[[149 118 135 121 129 136 128 133 117 103 131 125 141 127]
 [120 139 118 123 123 138 129 139 137 148 103 127 129 142]
 [105 127 118 125 131 133 118 119 131 131 137 138 134 114]
 [132 126 136 125 114 114 128 116 117 108 146 131 125 134]
 [116 105 131 134 139 118 150 122 113 152 118 156 124 132]] yields 105

[[120 138 127 135 125 145 131 130 128 125]
 [132 122 122 133 128 123 135 142 130 127]
 [134 133 122 122 120 119 128 146 139 121]
 [138 126 132 109 127 105 116 122 133 127]
 [129 129 135 118 129 123 119 113 126 129]
 [125 139 125 129 121 136 129 136 134 122]
 [134 130 124 122 122 118 128 142 137 123]
 [129 115 116 150 131 133 148 152 126 131]
 [128 131 139 112 131 122 112 102 125 130]
 [133 137 125 117 118 119 123 141 140 119]
 [123 121 131 138 136 138 132 117 117 135]] yields 128

[[130 126 128 136 129 113 134 122 146]
 [120 126 124 121 137 120 135 127 134]
 [135 130 135 137 119 105 131 124 136]
 [129 128 130 132 127 112 135 123 141]
 [127 129 126 122 128 113 122 133 114]
 [137 131 137 139 117 103 130 123 136]
 [127 129 126 122 129 113 122 133 114]
 [128 130 128 123 126 111 121 133 113]
 [134 129 134 138 121 107 132 123 140]
 [122 122 118 126 140 122 127 129 132]
 [133 129 134 136 122 107 132 123 139]] yields 134

[[139 137 117 127 133 115 107 127 127 118 108]
 [109 129 138 140 125 135 120 116 139 127 125]
 [128 122 130 124 125 133 144 134 124 134 141]
 [134 125 122 122 123 126 137 136 122 133 135]
 [144 128 120 118 132 122 133 137 119 127 129]
 [137 125 120 119 121 125 140 139 120 134 137]
 [134 130 124 126 130 124 124 130 126 126 123]
 [137 140 113 128 129 112 101 126 129 118 103]
 [135 129 125 125 131 124 126 130 125 126 125]
 [106 127 140 140 123 138 125 116 139 130 130]] yields 137

[[115 137 142 146 110 119 107 131 107 118 123 133 116]
 [142 136 114 114 115 136 131 122 132 124 117 114 153]
 [118 138 117 132 117 147 111 134 147 126 138 123 119]
 [125 114 121 135 115 148 117 137 121 146 140 141 125]
 [148 119 143 127 109 136 123 105 138 127 138 138 116]
 [121 124 131 131 117 106 118 130 142 153 107 106 134]] yields 125
---
Input:
[[115, 123, 126, 131, 138, 139],
 [136, 133, 130, 157, 140, 117]]
Output: 115, 117

Input:
[[122, 125, 109, 131, 151, 127, 128],
 [146, 120, 124, 125, 124, 121, 120]]
Output: 122, 120

Input: [116, 128, 150, 141]
Output: 116, 141

Input:
[[155, 127, 157, 131, 108, 111],
 [113, 121, 129, 118, 128, 103]]
Output: 155, 103

Input: [105, 99, 144, 130, 112, 108]
Output: 105, 108

Input: [142, 128, 150, 140, 146]
Output: 142, 146

Input:
[[121, 128, 133, 124, 128, 128, 123],
 [139, 107, 108, 127, 115, 138, 136]]
Output: 121, 136

Input: [131, 103, 120, 157, 118]
Output: 131, 118
---
[[141 114 123 124 142 125]
 [106 152 155 153 134 113]
 [131 126 131 133 134 122]] result: 126

[[122 105 138 113 140]
 [126 102 135 120 135]
 [112 119 117 114 107]] result: 119

[[127 132 126 130 127 129 128]
 [127 139 125 136 120 129 130]
 [115 107 122 116 154 127 111]] result: 107

[[144 122 119 129]
 [127 112 106 131]
 [130 128 128 129]] result: 128

[[123 124 118 116 139 126]
 [120 123 105 112 143 115]
 [116 136 110 116 156 134]] result: 136

[[136 131 119 130 107 118 110]
 [139 149 129 133 124 125 131]
 [134 126 132 147 108 125 114]] result: 126

[[150 117 114 138]
 [128 123 128 129]
 [134 119 142 114]] result: 119

[[143 109 148 150 112 139 131]
 [135 126 126 123 123 126 130]
 [121 131 132 127 131 129 139]] result: 131
---
[[133 131 130 133 130 131 132]
 [139 137 140 156 135 137 137]
 [134 131 130 131 131 131 138]] => 156, 140

[136 101 114 125] => 136, 125

[[131 129 134 124 129 128]
 [152 110 137 129 128 127]] => 152, 137

[113 127 101 125 132 144 112] => 144, 132

[[133 131 126 139 131 133 123]
 [119 122 134 106 129 120 138]] => 139, 138

[[139 117 131 149]
 [118 156 114 138]] => 156, 149

[[149 130 130 115]
 [105 130 127 131]
 [146 104 123 134]] => 149, 146
---
[[136 128 135 139]
 [106 114 143 123]
 [125 135 136 143]] -> 135

[[117 143 125 131 127 136 120]
 [118 111 125 142 131 117 126]
 [126 149 149 120 127 107 115]] -> 136

[[127 127 156 117 151]
 [128 128 130 127 130]
 [129 129 133 127 131]] -> 117

[[153 131 116 120]
 [113 122 124 135]
 [152 133 115 125]] -> 116

[[109 138 133 124 137]
 [127 135 108 147 105]
 [144 108 133 126 137]] -> 124

[[108 132 132 118 109 142 101]
 [111 134 114 121 134 132 110]
 [124 119 141 107 135 122 105]] -> 142

[[121 131 134 142]
 [136 116 111  99]
 [150 124 142 109]] -> 134

[[105 129 151 107 145 149]
 [152 150 123 108 113 130]
 [104 131 113 133 104 103]] -> 145

[[151 127 153 152 123]
 [152 129 131 152 126]
 [154 127 152 152 120]] -> 152
---
[[156 148 155 104 136 123 139]
 [118 107 117 111 152 112 107]
 [ 99 134 102 121 104 144 111]]: 102

[[146 149 128 115 148 138]
 [122 123 128 131 122 126]
 [140 136 130 124 136 131]]: 130

[[131 139 102 138 137]
 [ 99 107 133 136 132]
 [133 123 135 122 128]]: 135

[[144 118 127 129 136 121]
 [104 112 131 136 147 145]
 [114 121 111 131 125 138]]: 111

[[131 135 125 129 122]
 [124 123 129 127 133]
 [124 100 127 128 140]]: 127

[[130 128 130 125]
 [109 138 109  99]
 [127 126 127 120]]: 127

[[125 121 127 119 127]
 [123 141 137 152 108]
 [139 110 132 114 140]]: 132

[[114 129 127 130 110]
 [125 121 151 122 112]
 [117 133 105 143 125]]: 105

[[135 127 153 116 120 107 120]
 [136 128 150 118 121 109 121]
 [135 129 144 121 122 113 123]]: 144

[[114 114 103 124 123 139 146]
 [139 101 129 123 153 129 148]
 [127 126 132 131 128 129 129]]: 132
---
[116 103 151 125 147] result: 151, 151

[112 124 157 139 158] result: 157, 158

[113 110 127 103 113] result: 127, 127

[[121 122 116 112 121 118 136]
 [143 121 147 103 121 126 155]
 [151 127 104 118 133 111 141]] result: 103, 155

[141 149 139 132 131 126 152] result: 132, 152

[131 146 143 155 124] result: 143, 155

[[129 128 132 128 124]
 [133 130 112 140 149]
 [125 126 140 126 113]] result: 112, 149
---
[[125 124 123 113 133 126]
 [126 128 137 138 152 119]
 [129 129 120 121 102 139]] 124

[[115 128 122 130 137]
 [118 128 123 131 136]
 [150 125 142 128 112]] 128

[[128 152 147 120 103 115 143]
 [103 118 145 152 131 107 107]
 [153 143 116 103 120 146 151]] 152

[[131 130 125 128]
 [119 123 140 127]
 [110 118 152 126]] 130

[[140 118 120 121 151 116 124]
 [133 117 126 130 155 129 129]
 [142 136 113 121 126 110 125]] 118

[[111 110 120 147]
 [149 138 116 148]
 [113 134 137 133]] 110

[[111 130 126 101]
 [110 130 126 101]
 [110 130 126 101]] 130

[[125 114 119 146]
 [115 141 132 151]
 [112 128 135 135]] 114
---
[[106 107 113 109 123 122]
 [122 116 146 117 149 149]
 [110 110 122 113 124 124]]
117

[[123 126 126 137 118]
 [129 132 126 106 125]
 [135 132 120 125 128]]
126

[[125 140 127 137 134 136 134]
 [140 101 132 112 146 106 115]
 [136 106 130 113 128 113 117]]
146

[[142 138 102 139]
 [148 140 157 134]
 [144 141 105 140]]
140

[[116 127  98 146 141]
 [121 127 110 139 136]
 [125 128 120 133 131]]
110

[[150 146 110 107 115 141 131]
 [143 141 115 113 118 136 131]
 [155 120 118 145 125 113 126]]
118

[[128 139 122 112 126]
 [149 141 100 116  99]
 [138 135 106 113 108]]
100

[[123 137 123 140 125 136 130]
 [128 135 122 132 130 135 129]
 [118 140 123 152 121 139 133]]
130

[[135 140 113 127 126 135]
 [137 135 106 123 125 131]
 [137 132 120 129 119 124]]
123
---
[150 119 142 127 128 125 139] yields 128

[[134 103 123 110 127 122]
 [133 130 137 146 132 120]
 [132 155 126 109 136 119]] yields 109

[[116 144 155 153  99]
 [115 111 124 119 131]] yields 124

[132 106 135 101 127] yields 135

[149 128 133 139 150 140] yields 139

[125 116 119 115 156 112] yields 115

[[130 129 130 131 128 128]
 [142 140 151 140 136 131]
 [141 135 140 125 117 126]] yields 125
---
array([121, 107, 103, 113, 107, 108]) -> 121, 108

array([[106, 109, 120, 110, 143, 144],
       [146, 124, 104, 116, 148, 114]]) -> 106, 114

array([[105, 108, 154, 124, 152],
       [121, 125, 136, 125, 135]]) -> 105, 135

array([[135, 138, 118, 118, 142, 150, 149],
       [127, 129, 117, 115, 130, 143, 138]]) -> 135, 138

array([105, 128, 143, 122, 130, 133]) -> 105, 133

array([[126, 114, 119, 126, 126],
       [133, 151, 135, 126, 116],
       [132, 137, 129, 122, 128]]) -> 126, 128
